[[-3.12  0.63  3.63  0.67]
 [-3.98  2.27  4.29 -1.69]
 [ 1.99  0.73 -2.40 -2.99]
 [-0.32  0.69  0.17 -0.66]
 [-1.67  4.88 -2.16 -2.17]
 [-1.73  0.07  1.33  2.16]
 [-1.39 -1.10  2.74  1.20]
 [-2.23  2.97 -3.83  7.08]
 [ 1.12  3.92 -5.18 -2.16]
 [ 3.67 -3.60 -1.91  1.25]
 [-1.24  3.27 -1.35 -1.36]]
|
[[ 3.67 -3.60 -1.91  1.25]
 [-1.39 -1.10  2.74  1.20]
 [-1.73  0.07  1.33  2.16]
 [-3.12  0.63  3.63  0.67]
 [-0.32  0.69  0.17 -0.66]
 [ 1.99  0.73 -2.40 -2.99]
 [-3.98  2.27  4.29 -1.69]
 [-2.23  2.97 -3.83  7.08]
 [-1.24  3.27 -1.35 -1.36]
 [ 1.12  3.92 -5.18 -2.16]
 [-1.67  4.88 -2.16 -2.17]]

[[ 4.69  4.21 -0.32 -1.45 -2.54 -0.92  4.63 -2.66  1.45 -0.13 -2.52 -2.30
  -0.03 -3.45]
 [-0.20  0.56  0.87  0.19  2.84  0.65 -0.19  1.10 -0.81  0.23  0.61  0.77
  -0.12  1.39]
 [-0.46 -0.10  1.31 -1.80  1.41  0.75 -0.47 -3.24  0.22 -1.29 -6.32 -2.92
  -5.55 -5.56]
 [-0.87  1.01 -2.31  0.20 -0.07  0.47 -0.79  2.23 -3.76 -0.18  3.17  1.64
   3.59  3.00]]
|
[[-0.46 -0.10  1.31 -1.80  1.41  0.75 -0.47 -3.24  0.22 -1.29 -6.32 -2.92
  -5.55 -5.56]
 [-0.20  0.56  0.87  0.19  2.84  0.65 -0.19  1.10 -0.81  0.23  0.61  0.77
  -0.12  1.39]
 [-0.87  1.01 -2.31  0.20 -0.07  0.47 -0.79  2.23 -3.76 -0.18  3.17  1.64
   3.59  3.00]
 [ 4.69  4.21 -0.32 -1.45 -2.54 -0.92  4.63 -2.66  1.45 -0.13 -2.52 -2.30
  -0.03 -3.45]]

[[-4.17  1.12 -2.11  4.79]
 [ 0.12 -1.59  1.23 -5.87]
 [-1.80 -0.58  0.44 -3.68]]
|
[[ 0.12 -1.59  1.23 -5.87]
 [-1.80 -0.58  0.44 -3.68]
 [-4.17  1.12 -2.11  4.79]]

[[-6.55  2.71]
 [-4.02 -2.52]
 [-1.64  0.19]
 [ 2.72  1.63]
 [-0.39 -0.82]
 [ 1.06  1.62]
 [ 1.75 -1.43]]
|
[[-4.02 -2.52]
 [ 1.75 -1.43]
 [-0.39 -0.82]
 [-1.64  0.19]
 [ 1.06  1.62]
 [ 2.72  1.63]
 [-6.55  2.71]]

[[-0.80 -1.32 -2.15  4.03  2.36]
 [-1.23 -1.03 -2.79  0.57 -1.52]
 [-1.17  1.66  1.42 -0.39  2.13]
 [ 3.94  1.94 -1.04  1.16 -4.10]
 [ 2.62 -0.73 -0.11  1.67 -3.33]
 [ 1.75 -4.31  0.69  6.74  0.85]
 [ 1.68 -1.04  2.10 -2.26 -0.76]
 [ 2.96  0.15  3.93  3.78  2.08]
 [ 0.64  1.24 -0.46  1.76  0.34]]
|
[[ 1.75 -4.31  0.69  6.74  0.85]
 [-0.80 -1.32 -2.15  4.03  2.36]
 [ 1.68 -1.04  2.10 -2.26 -0.76]
 [-1.23 -1.03 -2.79  0.57 -1.52]
 [ 2.62 -0.73 -0.11  1.67 -3.33]
 [ 2.96  0.15  3.93  3.78  2.08]
 [ 0.64  1.24 -0.46  1.76  0.34]
 [-1.17  1.66  1.42 -0.39  2.13]
 [ 3.94  1.94 -1.04  1.16 -4.10]]

[[ 1.27  0.59 -0.43 -0.19  1.63]
 [-3.41 -6.89  3.67  0.89  0.90]
 [ 2.37  2.40 -1.05 -0.74 -2.18]
 [ 1.01 -1.86  2.37 -1.85 -0.80]
 [ 1.04  3.48 -2.23  0.38  0.76]]
|
[[-3.41 -6.89  3.67  0.89  0.90]
 [ 1.01 -1.86  2.37 -1.85 -0.80]
 [ 1.27  0.59 -0.43 -0.19  1.63]
 [ 2.37  2.40 -1.05 -0.74 -2.18]
 [ 1.04  3.48 -2.23  0.38  0.76]]

[[-2.57  2.88 -0.51 -0.32]
 [-2.84 -2.66 -1.98 -3.15]
 [-1.36 -1.97 -4.46 -2.45]
 [-2.58 -6.18  2.61 -2.73]
 [-1.26 -1.27  4.03  0.40]
 [-5.71 -6.11 -5.60 -7.36]
 [ 4.10  3.12  4.16  4.50]
 [-0.24  2.60  2.47  2.28]
 [-1.40  1.01  1.48  0.56]
 [-1.62 -4.72  4.96 -1.02]
 [-3.74 -5.82 -2.24 -5.34]
 [-2.91 -5.36  2.98 -2.21]]
|
[[-2.58 -6.18  2.61 -2.73]
 [-5.71 -6.11 -5.60 -7.36]
 [-3.74 -5.82 -2.24 -5.34]
 [-2.91 -5.36  2.98 -2.21]
 [-1.62 -4.72  4.96 -1.02]
 [-2.84 -2.66 -1.98 -3.15]
 [-1.36 -1.97 -4.46 -2.45]
 [-1.26 -1.27  4.03  0.40]
 [-1.40  1.01  1.48  0.56]
 [-0.24  2.60  2.47  2.28]
 [-2.57  2.88 -0.51 -0.32]
 [ 4.10  3.12  4.16  4.50]]

[[-0.86 -4.31  3.57  0.81 -2.87 -2.01 -0.37 -1.44]
 [-1.03 -1.32 -4.32 -2.47  3.46  0.29 -0.94  4.73]
 [-0.84 -1.54  0.01 -0.57  2.73 -1.55 -2.46 -0.97]
 [-0.65  1.30 -1.49 -2.29 -2.39 -2.01  1.19  4.14]
 [ 0.17  4.14 -5.22 -1.43  4.61  3.97 -1.66  3.65]
 [ 0.38  8.11 -4.67 -2.03  2.20  3.01  2.39  4.65]
 [-0.17 -3.27  2.12  0.80 -2.55  0.53  2.18 -0.30]
 [-0.29 -4.64  2.04  1.28  1.38  3.98  1.65 -1.02]
 [ 0.53  1.05 -1.17  1.01  2.08  4.03  2.36 -1.29]
 [-0.59 -2.80  0.98 -1.15 -2.84 -1.49  2.29  2.99]]
|
[[-0.29 -4.64  2.04  1.28  1.38  3.98  1.65 -1.02]
 [-0.86 -4.31  3.57  0.81 -2.87 -2.01 -0.37 -1.44]
 [-0.17 -3.27  2.12  0.80 -2.55  0.53  2.18 -0.30]
 [-0.59 -2.80  0.98 -1.15 -2.84 -1.49  2.29  2.99]
 [-0.84 -1.54  0.01 -0.57  2.73 -1.55 -2.46 -0.97]
 [-1.03 -1.32 -4.32 -2.47  3.46  0.29 -0.94  4.73]
 [ 0.53  1.05 -1.17  1.01  2.08  4.03  2.36 -1.29]
 [-0.65  1.30 -1.49 -2.29 -2.39 -2.01  1.19  4.14]
 [ 0.17  4.14 -5.22 -1.43  4.61  3.97 -1.66  3.65]
 [ 0.38  8.11 -4.67 -2.03  2.20  3.01  2.39  4.65]]
